In the data rows, 128 means zero.
Some points:
[159 160  80  73 111 171 201 121 144 121 139 152 134 215 101 167 117 102
  95 128 154  99 123 110 132 111 121 111 170  87 122 127  82 110 163 117
 133 116 109 149  81  92 138 141 181 114 111 159]
[ 85 104 108 164 137  82 172  92 101 131 132  84 180 133  84 113 134  95
 139 143 160 168 144  97 154 127  89 172 158 191 144  87 151 146 139 140
  82 155 142 127 124  90 104 105 117 144 158 125]
[ 95 132 191  76 129 118 180 146  94 176 102 145  80 131 107  93 127  99
 223 115 120 107 110 154 167  80 160 129 125 131  84 179 114 159 117  72
 168 121 162 126 183  62 142 192  62 170 235  87]
[142 132  77 120 122 120 151 130 125 110 132  99  95 136 126 199 115 140
 114 133 155 113 108 106 127 128 187  99 121 105 157 118 129  94 145 143
 174  61 126 132 112  87 136 111 224 119 183 137]
[131 134 130 155  70 143 134 107 127 164 145 114 129 118 124 145 160 143
 138  90 112 134 154 129 112 175 140 129 204  89 162 141 132 108 127 117
 109 115 105  83 182  83 135 106 149  58 192 100]
[ 90 166 128  77 113 149 132 105 117 212 169 110 120 117 141 148  89  91
 122 131 157  70  89 138 137 137 156 151 150  90 180  85  93 135 100  83
 130 175 138 124 123 209  92 111 131 199 116 142]
[136  91 121 110 127 118  86 176 107  87 120 125 138  92 124 160 184 117
  72 116 133 182  60 195 116 164 144 108 121  76 173 150 106 124 206 100
 132  97 109 115  95 125 109 178 114  94 160 173]
[182  91  98 145  72 159 151 118 150  90 121 117 120 102 109 128 123 115
 255 106 127 124 112 114  96 112 165 122 120 161 108 135 118 137 128 168
 141 128 115 111  69 242 137 129 107 178 126 126]
[135  85 118 131 140 133  94 120 121 136 111  85 133 182 108  88  91 126
  96  99 117 149 120 137 175 109  79 225 203 113 180  90 161  75 145 118
 145 115 138 137 154 136 164 121 133 135 143 131]
[113 115  93 100 175 140 149 133 122 147 141 180 152  79 129 161 149 123
 167 113 107 116 121 138  83 119 150  96 120  56  96 105 169 104 151 115
 131 136 101 127 106 107 117 113 212 194 177 128]
[255 151 108  74 122 119 126 190 106 126 102  89 103 119 137 115 107 185
 194 114 137 127 128 130 101 123 100 121 109 114 119 102 186 146 139 149
 100 165 117 163 150 146 118 154 106  75  96 106]
[125 166 116 125 104 154  67  98 107  80 120 127 126  66 132 136 157 117
 102 115 215 130 222 143 128  99 107 123 126  87 115 131 108 172 110  86
 135 103 206 122 105 126 143 116 156 156  81 126]
[141 118 130 150 171 125 147  80 114 111 199 117 145 144 109  72 126 140
 127 144 115 149 100 100 156 126 129 147 126 221 121  92 121 150 143  74
  90 129 126 138 122  98 131  72 105  85 180 120]
[106 105 124 161 107 128  85 145 101  89 146 143 119 155  95 124 105 108
  97  73 145 104 126 115 136 164 126 128 193 166 172 137 166 124  88 120
 120 117 154 110 136 118 186 159 171 105 137 157]
[124 171  85  79 193 138 130 164 139  87 136 135 121 126 149 207 106  99
  80 112  92 115 175 130 128 154 128 135 136 152 110  81  99 147 112 146
 175 139 110  82 171 137 151 131  80 119 124  77]
[135 107 182 147 137 174  80 195  81 132 116 106 198 107 136 112  85 115
 113 117 155 157 126 156 166  98  81 148  84 171  94 170  91 118 145  83
 102 170 106 144  83  94 113 137 125 126 136 149]
[151 122 189  69  98  95 105 184 118 149 121 125 122  83 161 140 162 125
 146 175  90 104 103 150 106  50 158 102 152 160  92 117 170 118 110 158
 117 200 177 119 173 113 110  86 100  73  75 126]
[153 105 206 132 156 150  56  99 134 162 127 167 103 118 150 161  99 114
 189 164 120 157 122 119 121  86 138 123 124 125  95 120 112 138 122 242
  85 101 103 131 108 170 110  91  89 130 144 118]
[249 114 189  87  91 114 134 170 111 119 135 192 121 108  74 131 116 145
 218 142 112 131 123 103 141 152 110  97 118 102 129 107 161 137 107 158
 150 141 103 127 133  71 113 155 112 105  89 137]
[ 96 146 171 169 119 111 163  61 147 153  98  97 169  77 146 108  86 110
  89 108 208 140  95 118 145  97  95 114 173 131  78 230 138 115 143 127
 149 141 187 126 121 110 116 133  82 100 113 109]
[125 114 147 167 150 124  60  93 120 211 110 127 120 172 101 145 154 128
 128 134 135 133 174 165 134 144  90 105  87 165 130 143 140 107 101  94
 150 109 120 141 160 112 169 103  48 114  95 131]
[ 87  96  68  87 201 180 105 112 156 106 117 107 122 131 173  96 169 112
 135 101 142 131 175  90 171 131 147 144 127 167 139 195 156 156 104 126
 102 131 111 123 115 101  98  87  64 107 108 147]
[103 133 184  76  96 175 144 126 171 107 105  46 118  97 124 112 148 165
  88 130  91 147 134 141 163 111 131 124  98 144  91 105 113 170 130  89
 147 115  95 156 136  93 109 112 221 252  85 123]
[ 80 134 104  98 122 141 147 112 108 146  84 146 124 194 137 143 103  97
 154 136 101 126 114 148 112 145  51 154 122 201  92 111  94 191 123 157
 166 116 122  89 162 176 112 137 127  84  96 174]
[109 214 128 170 162 146 180 133 145  96 116 147  99 152 130 156 149  99
 103 122 168 126  94  79 114  95  96 123 107 183 113  63 144  84 161  95
  87 104 135  93 115  87 143 186 191 127 130 159]
[ 92  96 176 127 134 110 135 170 121 109 118 105 100 198 130 122 112 120
 104 140 117 118 186 143  81 134  99  63 161 140 172 236 141 110 137 120
  94 118 141 159 190 133 120 146 103 142 115 103]
[168 140  93 213 143 101  79 239 172 103 124  95 116 113 120 130 185 143
  89 129 129  86  80  91 130 144  87  92 147 131 122 129 122 125  98 202
 119 143 118 185 159 160  88  99  67 121 182 136]
[126 128 184 154 168 127  82 173 155 108  88  99  98 103 122  99 104 128
 105 141  99 154 131  98 105 223 125  72 178 126 116  89 156 140 102  76
 156 120 174 178 138 149  82 105  95 106 156 108]
[156 129 152 194 122 122 133 109 110 106 113 118 136 149 135 131 175 120
 122 133 120 131 141  94  95 112 102 175 186  75 174 198 132 117  90  75
 121 117 112  99 155 143 153 136 149  88 146 111]
[108 165  89  88 127 131  82 122 102 190 116 155 121 109 115 151 110 143
  50 144 124 135 124  91 127 110 195 165 134 191 147 133 108 154 133 135
 122 114  99 116  82 194 133 171  68 166 103 122]
[106  72 168 117 112  96  94  80 169 126  83 110 131 121 145 199 107 128
 106 144 121  76 125 104 132 133 115 210 150 140 179 112  96 159 109 104
 132 164 112 143  97  97 229 165 125 113 174 123]
[114 109 170 224 103 115 127 133 109 128 141 149 117 140 107 115  96 110
  90 145 118 101 158 125 120 152 152 118 120 100  85 166 143 140 160  80
 120 106 145 172 205 122 191 111 102 102  61 157]
[193 104 108  57  76 120 210 119 134 102 190 122 142 116 121 119 131 114
  88 136 110 176 143 130  86 134 155 122  83 108 171  77 139  97 101 102
 147 117 142 141 142 129 129 107 169  90 224 143]
[109 114 127 255 110 126 127 140 114 156 104 123  90 116 117  81 146 150
 100 133 127 125 142 133  88 112 129 127 142 134 194 137 106 105 184 118
 152 231  99  90 150 103 147 106 121 124  98 135]
[ 82  94 128 143 113 128 114 151  99 106 128 131 210  91 120  99 182 111
 121 171 162 128 124 153 167 143 123  82 130 137 138  84  88 111 166 121
 105 105 153 190  84 128 161 109 166  76 134  62]
[100  94 123  53 172 142 141 147 165 132 145 131  97 102 113 131 127 149
  81 111 136 147 174  97 182 169 143 194  85 151 103 168 118 135 131 161
 122 144 125  87  98 205  87 151 172  53  77  82]
[107 213 130  74 100  84 152 106 131 203 143 132 108 164 135 103 151 117
  87 103 156 129 102 119 129 141 154 154 147 135 127 114  93 154  81 175
 134 157 135 109  62 138 135  63 170 173 124 144]
[105 151  90 105 195 124 105 108 118 142 100 205 179 152 102 141 148 164
 193 112  96 129  94 147  66 108 131 112 119  96  92 126 118 102 137 121
 119 161 137 123  86 115 102 149 194 172 135 130]
[217  82 130 128 133 122 155 125 119 186  89 183 133 115 197 112 126 128
 154 114 108 123 114 111 159 118 178  85 106  91  98  88 128 135 115 183
  97 108 133  81 125 223 133 111 126 171 113 121]
[153  82  88 133 140 160 171 115 217 115 131 181 115  93 111 101  97 136
 160 134 183 129  98 182  97  96 127  88 105 162 126 130 144 183 101 200
 110  91 121 105 107 171 109 108  56 146  96 111]
[127 167 134  61 105 159 193 155 109 110 113 139 134  90 138 147 117 151
  86 125 147 114 157 105 113 155 181 152  88  57 111 120 155 109  90 193
 162  78  92 137  86 183 146 128 142 114 160 132]
[ 88 131 109 209 100 125 119 104 104 107 163 104 114 229 122 107 168 161
  87 139 125 138 116 183 166 112 104  94  93 137  78 110 177 168 150 112
 104 177  98 117  88 118  69 195  86 128 135 138]
[129 163  85 194  87  94 170 109 190  76 113 138 108 110 157 152  92  94
 133 150 116 191 153 197 156 123 148 156 127  87  85 144 106  78  61  94
 112 186  87 202 139 126 111 168 191 162  97 119]
[124 142 156  90 167  95 107 112 163  89 145  84 173 116 107  77 131 142
 140 140 149  99 145 181 131 125 138  57 109 128 134 137 128  94 176  95
 118  88  97  59 116 135 148 189 204 103 139 185]
[104  99 129 165  88 110 121 172 132 121 127 110 123 178 116 133 186 129
 131 154 147  91 193 179 104 176 138 226 134 100  98 120 158  99 117  92
 117  87 189 102 125 110  82  80 103 131  90 117]
[ 95 156 104 113 129  95  71 127 146 162 126 243 151 200 155 109  82 148
 182 124 133 112 111  96 119 102 127 110  91 116 116 113 132 109 173  91
 143 168 110 116 113 104  88 124 161 206 172 125]
[ 74 140 128 123 112 127 135 144 143 104 173 104 140 173 104 131 130 144
 142 136 115 167  65  89 103 179 122 167 135  78 174 162 119 116 119 125
 107  99 103 100 234 111 193 114 125 132 106 115]
[167 124 177 153 169 144 118  89 114 140 121 158 149 148 124 147 106 107
 151  79 120 110  92 119 107  72 178 162  85 146 132 103 120 171 130 189
 136 115 130 165 187 164  72 126 102 131  54 111]
[105  92 128 130  97 123 165 211 136 133 164 102 156 131 134 127 106 167
 135 115 114 162 145 106 127 103 131  83 101  41 119  74  94 115 129 138
 154 130 146 164  91 108 100 202 155  70 187 161]
[120 151  91 224 108 129 124 116 126 184 167 119 117  74 158 122 141  98
 122 161  69 113 127 158 144 119  90  98 105  97 229 177 155 121 109 123
 144  74 143  94 103  86 192 125 159 121  98  97]
[190 101  89 115 136 115  84  87  97 123 182  94 114 119 154  99 133 151
 147 183 124 127  95  93 107 237 115 100 104 151  84 130 152 100 110 167
 125 147 144 155 155  68 109 194  73 146 100 115]
[102 155 112 114 170  88 153  93 131 123 142 122 128  94 181 166 129 156
 122 122 103 123 127 130 132 108  65 167 154 190 117 119  95 111 143  82
 180  86 108 130 137 143 167 100  59 149  79 148]
[106 198  88 107 120 142  81  98 106  95 106  85 117  97  97 137  89 166
 109 108  85 129 140 151 200 126 154  88 101 132 151 185 116 126 172 118
 119 155 184 160  92 110 164  70 144 186 144 150]
[139 117 150  98 153 150 184  49 117  87 115 192 103 120 168  64 147 126
 147 127  92 107 156  99 119 114 125 164 112 143 142 107 120 164 131 241
 122 125 116 137 147 151  78  97 120 128 126 147]
There is one direction along which these points spread out most. Take the direction at right angles to it along which they spread out most. Go by this last direction. How many in every 100 of the points above lie lower along it than each point below? Round to a whole number. More than half of the points above lie lower than the first one.
[153  82  88 133 140 160 171 115 217 115 131 181 115  93 111 101  97 136
 160 134 183 129  98 182  97  96 127  88 105 162 126 130 144 183 101 200
 110  91 121 105 107 171 109 108  56 146  96 111] 17
[151 122 189  69  98  95 105 184 118 149 121 125 122  83 161 140 162 125
 146 175  90 104 103 150 106  50 158 102 152 160  92 117 170 118 110 158
 117 200 177 119 173 113 110  86 100  73  75 126] 7
[167 124 177 153 169 144 118  89 114 140 121 158 149 148 124 147 106 107
 151  79 120 110  92 119 107  72 178 162  85 146 132 103 120 171 130 189
 136 115 130 165 187 164  72 126 102 131  54 111] 2
[141 118 130 150 171 125 147  80 114 111 199 117 145 144 109  72 126 140
 127 144 115 149 100 100 156 126 129 147 126 221 121  92 121 150 143  74
  90 129 126 138 122  98 131  72 105  85 180 120] 30
[156 129 152 194 122 122 133 109 110 106 113 118 136 149 135 131 175 120
 122 133 120 131 141  94  95 112 102 175 186  75 174 198 132 117  90  75
 121 117 112  99 155 143 153 136 149  88 146 111] 48
[105 151  90 105 195 124 105 108 118 142 100 205 179 152 102 141 148 164
 193 112  96 129  94 147  66 108 131 112 119  96  92 126 118 102 137 121
 119 161 137 123  86 115 102 149 194 172 135 130] 85
[108 165  89  88 127 131  82 122 102 190 116 155 121 109 115 151 110 143
  50 144 124 135 124  91 127 110 195 165 134 191 147 133 108 154 133 135
 122 114  99 116  82 194 133 171  68 166 103 122] 41
[106 198  88 107 120 142  81  98 106  95 106  85 117  97  97 137  89 166
 109 108  85 129 140 151 200 126 154  88 101 132 151 185 116 126 172 118
 119 155 184 160  92 110 164  70 144 186 144 150] 72
[109 214 128 170 162 146 180 133 145  96 116 147  99 152 130 156 149  99
 103 122 168 126  94  79 114  95  96 123 107 183 113  63 144  84 161  95
  87 104 135  93 115  87 143 186 191 127 130 159] 83
[103 133 184  76  96 175 144 126 171 107 105  46 118  97 124 112 148 165
  88 130  91 147 134 141 163 111 131 124  98 144  91 105 113 170 130  89
 147 115  95 156 136  93 109 112 221 252  85 123] 81
[124 171  85  79 193 138 130 164 139  87 136 135 121 126 149 207 106  99
  80 112  92 115 175 130 128 154 128 135 136 152 110  81  99 147 112 146
 175 139 110  82 171 137 151 131  80 119 124  77] 52
[131 134 130 155  70 143 134 107 127 164 145 114 129 118 124 145 160 143
 138  90 112 134 154 129 112 175 140 129 204  89 162 141 132 108 127 117
 109 115 105  83 182  83 135 106 149  58 192 100] 65
[106 105 124 161 107 128  85 145 101  89 146 143 119 155  95 124 105 108
  97  73 145 104 126 115 136 164 126 128 193 166 172 137 166 124  88 120
 120 117 154 110 136 118 186 159 171 105 137 157] 59
[100  94 123  53 172 142 141 147 165 132 145 131  97 102 113 131 127 149
  81 111 136 147 174  97 182 169 143 194  85 151 103 168 118 135 131 161
 122 144 125  87  98 205  87 151 172  53  77  82] 57
